[[ 4.48  4.61]
 [ 1.45  0.46]
 [-3.91 -7.85]
 [ 1.92  3.79]]
:
[[ 4.61  4.48]
 [ 0.46  1.45]
 [-7.85 -3.91]
 [ 3.79  1.92]]

[[-3.15 -0.40  6.34 -3.30 -5.41  5.73]
 [ 1.87  2.60  6.35 -2.17 -3.35  3.98]
 [ 0.72 -0.02 -6.37  1.55  3.06 -2.79]]
:
[[ 5.73 -3.15 -0.40  6.34 -3.30 -5.41]
 [ 3.98  1.87  2.60  6.35 -2.17 -3.35]
 [-2.79  0.72 -0.02 -6.37  1.55  3.06]]

[[-1.13 -4.04 -4.45 -0.70]
 [-0.32 -1.60 -6.96 -0.58]]
:
[[-0.70 -1.13 -4.04 -4.45]
 [-0.58 -0.32 -1.60 -6.96]]

[[-2.07 -2.56 -2.53 -2.38 -2.53]
 [ 1.84  3.98 -0.85  3.68  2.46]
 [ 0.93 -0.17 -2.91 -4.83 -0.87]
 [ 0.53  0.48 -2.91 -3.42 -0.79]
 [-3.65 -3.27  4.69  2.05  3.22]
 [-4.03  1.19 -3.46 -0.08 -5.83]
 [-2.84 -2.48  2.06  0.22 -1.53]
 [ 4.06  2.19  2.35  1.14  4.15]]
:
[[-2.53 -2.07 -2.56 -2.53 -2.38]
 [ 2.46  1.84  3.98 -0.85  3.68]
 [-0.87  0.93 -0.17 -2.91 -4.83]
 [-0.79  0.53  0.48 -2.91 -3.42]
 [ 3.22 -3.65 -3.27  4.69  2.05]
 [-5.83 -4.03  1.19 -3.46 -0.08]
 [-1.53 -2.84 -2.48  2.06  0.22]
 [ 4.15  4.06  2.19  2.35  1.14]]

[[-3.55 -3.68 -3.09  6.35  0.63]
 [-3.51 -4.11 -2.55  7.97  0.67]
 [-0.37 -0.49 -0.20  1.06  0.08]
 [-2.43 -2.64 -1.99  4.76  0.44]
 [-2.65 -3.04 -1.99  5.78  0.50]
 [-0.98 -1.04 -0.83  1.84  0.18]]
:
[[ 0.63 -3.55 -3.68 -3.09  6.35]
 [ 0.67 -3.51 -4.11 -2.55  7.97]
 [ 0.08 -0.37 -0.49 -0.20  1.06]
 [ 0.44 -2.43 -2.64 -1.99  4.76]
 [ 0.50 -2.65 -3.04 -1.99  5.78]
 [ 0.18 -0.98 -1.04 -0.83  1.84]]

[[-0.31 -0.37  0.27 -2.35  0.19  6.71 -0.80 -0.36  0.50 -0.38]
 [-0.26  0.20 -0.22  4.70  0.23 -2.81  1.31 -3.60  0.14  0.12]
 [ 0.01 -0.06  0.42  1.39 -0.35 -4.07 -0.05  1.32 -0.34 -0.57]
 [ 0.25  0.20  0.03  6.22  0.07 -1.61  0.50  4.39 -0.73 -0.49]
 [ 0.29  0.10  0.18  6.22 -0.10 -3.02  0.55  2.93 -0.14 -0.76]
 [ 0.04 -0.27 -0.46 -3.61 -0.15  5.59  0.69 -3.85 -0.08 -1.02]
 [-0.06  0.09  0.18 -3.00 -0.27 -0.98 -1.62  0.77 -0.14  2.36]
 [-0.47 -0.08  0.32 -3.30  0.36  5.50 -1.33  0.13  0.41 -0.67]
 [-0.60 -0.38  0.35 -3.46 -0.32 -5.16  0.02  1.61 -0.28  0.76]]
:
[[-0.38 -0.31 -0.37  0.27 -2.35  0.19  6.71 -0.80 -0.36  0.50]
 [ 0.12 -0.26  0.20 -0.22  4.70  0.23 -2.81  1.31 -3.60  0.14]
 [-0.57  0.01 -0.06  0.42  1.39 -0.35 -4.07 -0.05  1.32 -0.34]
 [-0.49  0.25  0.20  0.03  6.22  0.07 -1.61  0.50  4.39 -0.73]
 [-0.76  0.29  0.10  0.18  6.22 -0.10 -3.02  0.55  2.93 -0.14]
 [-1.02  0.04 -0.27 -0.46 -3.61 -0.15  5.59  0.69 -3.85 -0.08]
 [ 2.36 -0.06  0.09  0.18 -3.00 -0.27 -0.98 -1.62  0.77 -0.14]
 [-0.67 -0.47 -0.08  0.32 -3.30  0.36  5.50 -1.33  0.13  0.41]
 [ 0.76 -0.60 -0.38  0.35 -3.46 -0.32 -5.16  0.02  1.61 -0.28]]

[[ 3.39  2.72 -0.59 -0.48 -2.52  5.33]
 [-0.20 -0.82 -0.49 -0.48 -1.16 -0.42]
 [-0.20  0.49 -0.49 -0.48 -1.16 -0.31]
 [-0.20  1.08 -0.49 -0.48 -1.16  0.16]
 [-0.20 -0.82 -0.49 -0.48 -1.16 -0.42]
 [-4.47 -1.97 -0.96 -6.48 -1.16 -5.15]
 [-0.20 -0.82 -0.49 -0.48 -1.16 -0.42]
 [-0.20 -2.00 -0.49 -1.95 -1.16 -0.42]
 [-0.20  0.91 -0.49 -0.48 -1.16  0.01]
 [-0.20 -0.82 -0.49 -0.48 -1.15 -0.42]
 [-3.66 -2.19 -0.75 -5.88 -1.16 -4.35]]
:
[[ 5.33  3.39  2.72 -0.59 -0.48 -2.52]
 [-0.42 -0.20 -0.82 -0.49 -0.48 -1.16]
 [-0.31 -0.20  0.49 -0.49 -0.48 -1.16]
 [ 0.16 -0.20  1.08 -0.49 -0.48 -1.16]
 [-0.42 -0.20 -0.82 -0.49 -0.48 -1.16]
 [-5.15 -4.47 -1.97 -0.96 -6.48 -1.16]
 [-0.42 -0.20 -0.82 -0.49 -0.48 -1.16]
 [-0.42 -0.20 -2.00 -0.49 -1.95 -1.16]
 [ 0.01 -0.20  0.91 -0.49 -0.48 -1.16]
 [-0.42 -0.20 -0.82 -0.49 -0.48 -1.15]
 [-4.35 -3.66 -2.19 -0.75 -5.88 -1.16]]
